One turn sends every row of this set to another row. A few are shown first. Where does it send the rows asked after them?
K: [-30.6  -6.3   4.8  24.8 -22.6  -5.8  -2.4  26.5  16.9  -4.3  -5.5   7.2
  33.2  16.9  19.2   7.6  -6.3 -11.3  11.2   4.7   7.5 -14.8]
P: [  4.2   5.9 -20.1 -15.4  12.4  18.3   9.8 -11.1   4.6   7.1 -27.3  16.3
   1.4 -23.5 -10.7 -24.2   0.3   2.1  28.7 -19.6   2.3  -2.5]
D: [-17.3   5.3  -9.0  44.6  24.0   1.8 -20.9   2.6  -8.0  33.5  27.2 -12.8
  -1.0 -10.6   2.2  43.8 -18.5  -5.4   5.9  -1.0  24.6  -1.3]
B: [-18.5 -30.3  -3.0  10.9 -18.2   2.3 -17.8 -30.5  -1.5  10.3   0.6  41.0
 -28.1 -12.2 -21.9  25.0  -5.8  -3.0 -21.0  21.0  -3.8   9.0]
E: [  2.2  15.0  -0.4 -16.2  -1.2 -16.9  -3.7  -3.0 -15.8 -17.2  14.7 -15.9
 -25.8  -5.8  12.8   4.9  23.6 -32.0  -7.6  20.7 -12.0  15.9]
Y: [ -7.6 -31.8 -10.4  12.9  -3.5  11.8  -8.5 -30.0  16.3  -5.0 -16.6  18.1
 -30.7   0.4 -26.2  21.8   6.0  17.7 -24.1  13.4  -5.7  19.0]
S: [ 21.5   0.8   6.3   3.1  -3.6  22.5  12.5  -4.8   3.0  -1.2 -27.4  14.9
  24.2 -18.3  -8.8 -23.4  -7.2  -3.6  17.7 -21.5   8.2 -15.7]
X: [ 13.6   5.8 -24.8  11.9  13.4 -13.6 -17.3 -12.8 -19.9   3.0  25.1 -14.7
  21.7 -26.6  18.3  20.1  30.2  -7.0  14.0 -18.7  -2.8  -5.9]
R: [-11.6   9.2 -11.1   9.4   3.7  25.6 -29.6 -22.6 -27.6  12.8   0.5  -8.0
  36.2  20.7 -24.3   7.5   7.0  32.9  -7.1   3.7  12.1   3.2]
L: [  0.5  15.7  15.0  22.3  -0.3  15.7 -19.8   2.2  -6.0   9.8  -6.5 -13.2
 -35.8  -2.6  11.2  10.9 -28.5 -37.2  -1.2  36.6  16.0  13.5]
J: [ -0.2  18.6  12.8  18.4   3.7   7.6 -23.7   4.3 -23.6   6.4   1.6 -28.0
 -26.6  10.2   1.9   9.1 -34.2 -34.0  -0.7  31.4  17.2   5.5]
A: [ -6.7 -34.7  -9.8  -4.9  -6.4   0.4 -30.5 -32.1  22.4 -15.8 -10.2  23.7
 -27.5  -8.6 -10.3  14.8 -13.7   0.6 -16.3  25.2  -0.6  -1.6]
G: [-25.0 -24.7   4.4  15.4 -18.5  23.7 -20.0  29.0  22.2   3.1 -10.3  10.1
  24.1   8.7   3.2   2.6  -3.8 -31.6   8.3  -0.4   1.0 -19.2]
C: [-15.8   5.7  -4.0  40.6  36.4   1.3  -9.9  -5.2 -23.3  33.8  16.7 -18.1
  -9.8 -20.2   4.6  31.9 -18.4  -3.3  13.0  -4.5  20.8  -3.4]
T: [-11.5  -6.7  -7.5   4.9  13.2  17.9 -16.8  -9.6 -32.1   5.6  -6.0  18.1
  23.9  26.0 -24.2  32.0  13.1  34.0 -12.5  19.9   3.7  -0.6]
Z: [  1.3  -2.4 -11.9  16.4   6.3  25.4  16.5 -12.4  -3.1 -10.6 -36.0   9.2
  -1.2 -21.7  -6.3 -28.5   6.7 -14.4  24.8  -4.9  16.1 -22.3]
F: [ -4.6   5.3  -0.6   7.9   1.4   5.8 -22.2 -19.0 -37.1   1.3 -11.5  -6.7
  23.1  16.4 -48.6  28.2  12.4  23.0   3.4   6.4 -10.5   5.1]
M: [  9.2  -4.3 -22.9  14.7   7.6 -19.9 -17.8 -21.0 -17.8   2.3  33.4 -12.8
   2.3 -33.4  18.0  12.7  20.9 -11.8   1.4 -22.4   1.7  -9.4]
V: [-44.4  -9.7  29.4   8.9  -3.5  15.5 -15.2  18.6  25.4   3.1  -2.2   2.4
  31.0   7.0   8.0  13.3  -3.1 -15.8  -1.5  17.2   3.3 -12.0]
W: [ 19.9  20.5  -6.6 -16.1   3.5  -5.9  -4.4 -12.1 -15.4 -26.1  11.6  -9.7
 -25.3 -14.4  -1.7   0.1  25.1 -28.9  -5.4  22.5  -4.1  14.5]

R -> V
W -> X
M -> C
Now find these:
T -> G
K -> B

One turn sends every row of this set to another row. A few are shown first. Where does it send the rows asked after them?
momud: [ 27.5   9.2  33.1 -16.2  11.6 -15.8 -20.9  22.2 -42.8   6.6 -16.8  30.2
   8.3  -8.2  -0.1  -9.2   7.6]
fik: [  0.5 -16.9  -2.8 -32.4  19.3   8.7  17.5  -8.3   6.9 -14.3 -23.2  20.7
   3.9 -20.4  -8.7 -42.2   1.2]
tana: [ 23.0  10.1  -4.2  22.3   0.4 -36.0 -12.0  -2.1 -24.2 -19.6  -7.8  -5.8
 -13.3  -9.2   6.4  12.4 -19.8]
sof: [ 31.6  19.8  18.0   6.7  18.9 -31.4  12.9  23.4  -9.7 -11.7 -10.4  30.9
  -0.3   1.2  15.6 -31.8   8.3]
pov: [ 49.8  -7.0   5.6   9.0  28.0 -21.6  10.1   1.5   6.8  16.2   2.5 -14.8
 -27.1   2.3  11.3 -22.3  20.1]
povo: [  1.6  14.7 -27.7   1.8  16.1 -16.6 -25.4   2.9   4.6 -21.3 -25.7   0.3
  -9.6   4.7   9.5  -8.9 -22.5]
suf: [ 27.5 -16.8  21.2 -38.3  34.7   9.4  12.3   5.8 -60.3 -14.6  -5.5 -18.5
  -7.7  -3.2  12.7  -2.7 -11.0]
Vum: [  3.8  -0.6  11.3 -32.3  38.1  33.5   7.8  -1.9 -31.7  -4.4   3.4 -18.0
 -12.0  35.8  12.1  -5.5 -14.9]
Vovet: [  4.5  22.1   1.8   9.0  15.4 -17.3  36.6 -21.7   5.6  -7.6  -2.9  17.5
  -6.1  11.8   4.6 -23.7   0.4]
Pem: [ 21.3 -29.5  24.6   1.1  23.0  27.1  24.8  11.3   8.9 -19.6  21.3  10.5
  11.5   7.0 -23.2 -16.8  -9.9]
Vol: [ 16.1   6.4 -28.3  -5.2  12.4 -16.7 -34.2  21.7   1.7 -18.8 -22.7   2.8
 -11.5   2.2   3.9 -14.1 -21.4]
laku: [ -7.1  -8.4  -6.8 -23.8  28.7   8.9  26.0 -31.1   5.1 -15.1 -15.1  10.9
   5.4  -4.2 -19.1 -20.7 -15.7]
vefu: [ 44.4  -1.4  -0.6  -7.5  34.6  -5.0 -14.8  23.4 -20.3  13.9  -6.6 -14.8
  -2.0 -15.7   5.5 -21.6  37.1]
ridor: [  4.3   6.0   3.5 -31.6  24.8  31.8  10.0 -13.3 -32.4   3.1  -5.9 -16.6
 -11.9  30.8  25.2 -15.2  -8.8]
voro: [ 27.4 -13.2  21.4 -29.5  15.2 -12.3 -19.3  22.0 -21.7   5.2 -18.3  22.7
  20.1 -28.4  -8.0 -24.4  10.0]
Dobor: [ 19.9  -6.2   6.1   2.6  14.6  27.2 -27.7   8.7 -36.9   5.0   3.0 -14.1
   5.1  -1.1  -7.9  -1.0  39.3]
Mog: [ 17.2 -38.2   9.7  13.5  11.8  39.9 -17.3   5.7 -12.7 -29.3   5.1  -6.6
  -5.0  12.2 -10.8  -7.1  18.8]
padak: [  7.1  -9.5  32.0 -10.3  -0.7  16.5  -3.8 -13.5 -29.3  20.7  11.9   8.9
  16.2  -1.6 -24.5  10.1   4.8]
gopiv: [ 46.0 -17.7  17.9   3.6  15.9 -14.1  11.3   3.9 -38.9 -33.4  21.1 -20.2
  -7.1 -11.9   4.7  10.9 -16.8]
zum: [ 12.5  11.2 -10.5  -0.5  23.4  17.4  -8.0  19.3   6.6  -9.0  -1.4  -5.2
 -15.9  46.1  16.7 -21.3 -21.2]
kobok: [ 15.2 -31.5  20.0 -20.4  36.5  26.4   6.9   0.8  -3.5 -21.7   4.2  10.0
  14.1   2.8 -34.3  -6.8 -27.1]
gom: [ 45.8 -13.8  19.8   2.7  19.0 -24.0   8.7  15.3 -49.1 -28.8   1.9 -13.0
  -9.2 -15.6   9.6   6.9 -17.3]
zoso: [ 21.9 -25.4   0.0  -1.3   8.4  -9.9   7.0 -35.8   8.4   8.4 -15.3  -8.4
 -38.2   3.1   7.7 -17.2   9.5]
puna: [ 21.6   4.9  -8.4   6.3  -5.8 -30.2 -23.5  -7.7 -30.1 -13.7  -1.4  -9.0
 -11.8 -14.7  -4.3  18.7 -15.8]
pime: [ 14.0 -50.7  -2.5  -7.1  11.0  18.9  -8.1 -17.9   5.0 -27.4 -22.7  -0.9
 -23.2  -1.5  -2.2 -22.6   5.9]
sorov: [  0.9   7.1 -13.5 -11.7  38.0  19.7  -8.9  12.4   9.3 -20.2  -7.1  -7.0
 -10.6  37.1  11.5 -17.6 -24.4]
febov: [ 32.0 -21.5  12.2 -39.2  34.8  13.3  18.9   0.7 -45.9 -26.3  -4.9 -19.9
  -1.7  -9.1  21.7 -15.5 -10.0]
mupir: [ -2.6  17.4  15.0   0.7  -6.9 -10.3  16.2 -27.7  -2.0  16.1  -0.2  18.7
 -10.6   7.3  -1.5 -21.6  11.8]
kula: [ 22.1 -12.2  44.3 -10.3  16.2  15.8 -16.2   9.2 -35.9   4.3   9.8  16.1
  11.5   9.8 -26.6  13.0 -12.3]
mogi: [ 38.5   0.9  31.6  15.1  12.6 -21.6   8.0  28.1   8.1  -4.8  14.3  22.5
   0.7   8.3   1.2 -31.0   5.3]

suf -> Vum
vefu -> Dobor
Now find these:
momud -> kula
padak -> Pem
Vol -> puna

One turn sends every row of this set to another row. A few are shown first. Where does it send the rows asked after them?
bik: [-29.7  27.5  11.8  -8.8  21.4 -27.8 -26.5  -1.0  -3.6  44.3  -9.4  -0.4
  17.8   6.9]
zad: [-14.0  33.8  18.1 -27.1 -30.2  -1.1  12.9   9.9  40.7  23.8 -37.7 -23.0
  21.0  -5.2]
Bugi: [-16.9   2.1  22.8  16.9  17.5 -22.1  16.2  12.6  28.2 -12.0 -19.5 -19.5
  -2.7   0.9]
bave: [-16.3  -6.4   3.0 -16.1   1.9 -26.0  20.9  -1.8  -1.1   2.3   8.8  20.6
  21.8  -7.3]
riz: [-16.2   1.5  29.2  17.0   7.9 -23.5  23.7  14.7  29.6 -10.2 -12.0  -7.6
  -1.0   5.0]
Vus: [  2.4 -10.3   4.7  -5.6  14.1   2.6  23.2 -12.8 -15.6  34.9 -13.8 -19.2
  -2.5 -11.4]
kabaf: [-21.6  59.9  31.3  -5.4 -15.7 -26.0   0.2   0.6  30.7  -3.4 -22.3   4.4
  28.9  15.9]
tosa: [-16.6  61.1  20.5  -1.6 -18.4 -27.6  -9.6   1.5  28.4  -1.7 -33.1  12.0
  30.0  10.1]
Fiki: [-20.5  60.0  32.8  -0.5 -12.0 -20.5  -1.5  10.2  31.2  -0.9 -23.7   8.8
  25.7  16.6]
miral: [-16.3  66.0  28.5  -1.4 -19.3 -22.7   4.1   6.7  31.3   4.0 -31.2   7.5
  27.8   7.3]
zedi: [ -6.0  30.1  -7.1 -11.5 -11.4 -26.1  44.7   3.2  18.7  46.7 -29.0   9.0
  22.7  -4.4]
bizo: [  7.1  58.3  22.8   1.9  -5.7   1.8  -7.5  -2.7  21.2  30.8 -59.3 -20.1
  14.8   2.3]
bome: [  6.4  25.9  15.3  25.0  25.4 -14.9  -6.0 -22.3 -21.7  11.2   0.3   8.0
   9.6   0.6]
zuzof: [ 10.4  19.8  30.0  25.4 -38.9   8.4 -11.2  -9.6  15.5  26.1 -11.0  -5.9
  23.0  -1.0]
Nor: [  3.2  56.5  22.6  11.8   2.5  -2.6  -5.8  -6.0  19.1  32.9 -56.8 -23.0
   8.2  12.9]
pudo: [  2.3 -17.3  -2.8  -0.2  14.9  -2.9   8.1 -15.6 -15.4  30.9 -14.0 -14.5
   0.0  -9.1]
Veg: [-20.5  21.2  13.3 -26.4 -31.1  -8.7  17.4  13.7  39.1  21.4 -45.3 -16.8
  17.6  -2.4]
Fimi: [  8.1  26.0  11.6  24.1  16.0 -18.8   1.0 -18.0 -28.3   5.6  -7.9  20.9
  13.5   3.7]
Baza: [  8.1 -16.2  -1.8   6.0   4.5  -2.5  12.5 -17.3 -10.5  32.0 -19.2 -20.0
   0.2 -17.9]
muke: [  8.9  18.7  24.5  30.6 -29.3   8.8 -18.5  -8.4  18.1  28.6 -16.0 -18.1
  20.9  -4.8]
gov: [ 10.8  49.5  15.9   8.2  -8.9   3.3  -5.2  -7.1  17.0  31.7 -59.9 -25.3
  21.1  12.7]
zoga: [ -0.5  35.7 -11.4   1.6  -9.1 -21.6  43.1   2.6  19.5  42.2 -34.6  13.6
  15.2 -10.8]
tamo: [-20.0  -7.4   3.0 -11.3   0.3 -25.8  20.3 -10.3  -9.7  -0.5  10.8  11.5
  13.2  -3.3]
vuk: [ 10.4 -13.3  -1.3   3.2   8.3   4.9  12.0 -11.8 -16.5  29.6 -23.5 -15.2
  -1.9 -17.1]
zal: [-21.2  25.7  13.5 -34.5 -20.5  -5.5  12.1   5.5  38.9  25.1 -40.5 -28.3
  14.2  -5.4]
filum: [-18.2  -7.6   3.6 -13.2  -6.9 -23.5  17.4  -1.7  -2.0   2.9  11.8  15.9
  19.5 -14.5]
gana: [  5.7  20.7  11.0 -29.0  -8.8  -4.9  18.2 -36.2 -13.6   9.9 -18.5 -36.8
  10.3  12.4]
ged: [-22.1  -0.5  12.9 -14.6   2.4 -24.9  17.3  -5.5  -3.0  -5.3  12.5  15.2
   6.3 -14.2]
lefo: [-12.3  26.4  17.1 -35.2 -21.9  -8.0  17.3   3.4  41.0  18.7 -39.1 -28.4
  19.6  -6.4]
mil: [  0.6  58.8  19.2   8.1  -3.5  -2.3  -7.8  -8.3  13.9  38.2 -55.9 -24.5
   7.5   5.6]
paga: [-25.5  36.0   5.2  -0.9  25.3 -25.2 -27.9  -3.5  -5.9  41.9 -16.8   6.6
  11.2   0.4]
Lizep: [  1.9  13.4  11.9  25.1  22.9 -20.9  -1.1 -21.0 -25.3   3.5  -8.0  12.0
   6.2   3.6]
baraz: [ -5.9  32.0  16.9 -24.1  -1.0   5.7  -5.1  -2.6  -1.0 -14.9 -48.0  17.6
  29.4 -22.5]
Saku: [  4.2  29.1  11.0 -25.3  -7.2 -14.0  20.8 -34.9 -14.7   7.0 -17.6 -31.8
   0.2  21.8]
piz: [  2.9  23.3  11.9  24.4  14.5 -11.7  -5.2 -18.7 -31.4   2.5 -10.6  18.1
   7.9   5.6]
tam: [ -6.1  38.4  19.3 -19.5  -1.6   0.1  -3.7  -3.0  -2.8 -24.5 -47.7  20.4
  18.5 -12.5]

riz -> zedi
Fiki -> bave
Now find these:
zoga -> Saku
ged -> Veg
kabaf -> filum
zad -> pudo

